0: [136 192  27 111 128 119 201 151 139 164 144   6 145 116 150  53]
1: [146 208  20 114 143 140 187 130 140 166 146   1  78  87  93  76]
2: [140 191  25 117 135 120 193 148 119 161 136   7 139 121 115  69]
3: [143 208  48 111 148 154 174 130 152 160 146  17  40  73  91  67]
4: [113 185  25 111 127 141 182 132 164 162 127   0 111  97  96  72]
5: [139 203  23 113 141 123 194 146 131 173 139   2 141 112  97  83]
6: [142 183  29 113 133 114 194 149 132 156 143   3 143 119 134  68]
7: [ 80 193  25 109 125 138 173 140 178 149 113   6 112 101 100  52]
8: [141 208  48 113 150 159 181 130 151 163 146  19  38  70  89  68]
9: [ 68 188  31 100 120 105 176 139 152 149 127  11 135 114 101  79]

[140 185  25 114 130 128 185 137 122 168 132   0 120  99  98  86] -> 5 2
[139 213  51 121 151 144 196 149 132 179 150   2 126  90  94  89] -> 5 1
[ 97 185  31 103 119 115 188 144 110 140 144   0 146 131 148  84] -> 6 2
[136 213  51 111 142 122 198 148 123 182 148   1 133 103  90  84] -> 5 2
[141 187  27 115 129 125 190 139 122 169 136   0 122 102  96  89] -> 5 2
[139 187  28 114 129 122 189 139 122 170 134   0 123 100  99  77] -> 5 2
[130 216  77 114 132 132 189 156 122 176 153   0 143 120 164  68] -> 0 6
[136 202  27 112 137 123 193 145 138 173 142   0 138 118 103  71] -> 5 2
[144 190  23 120 135 119 193 141 130 172 138   0 136  98  96  84] -> 5 2
[145 195  26 114 141 120 194 144 134 171 137   2 138 114  98  82] -> 5 2
[ 92 187  32  98 117 114 181 150 115 128 145   0 148 136 162  85] -> 6 0
[139 210  33 110 145 135 190 142 149 170 154   2  99  92  92  85] -> 1 5
[ 99 190  29 102 122 116 186 148 110 138 145   0 148 128 150  84] -> 6 0
[127 191  27 115 125 135 188 132 156 164 139   1  91  87  95  80] -> 4 1
[142 189  21 116 134 119 190 139 125 169 135   0 128 100  97  84] -> 5 2
[137 200  23 111 129 120 191 147 134 176 137   0 137 116  99  78] -> 5 2
[141 187  21 115 132 122 187 140 122 170 138   0 124  96  99  86] -> 5 2
[139 208  37 108 146 128 191 141 154 175 156   4 108  91  90  73] -> 1 5
[137 215  37 112 147 124 196 149 124 178 144   0 138 115 108  76] -> 5 2
[141 197  27 117 139 123 190 148 131 174 136   0 135 118  94  81] -> 5 2
[102 192  30 108 118 114 184 149 114 134 138   0 146 135 147  85] -> 6 2
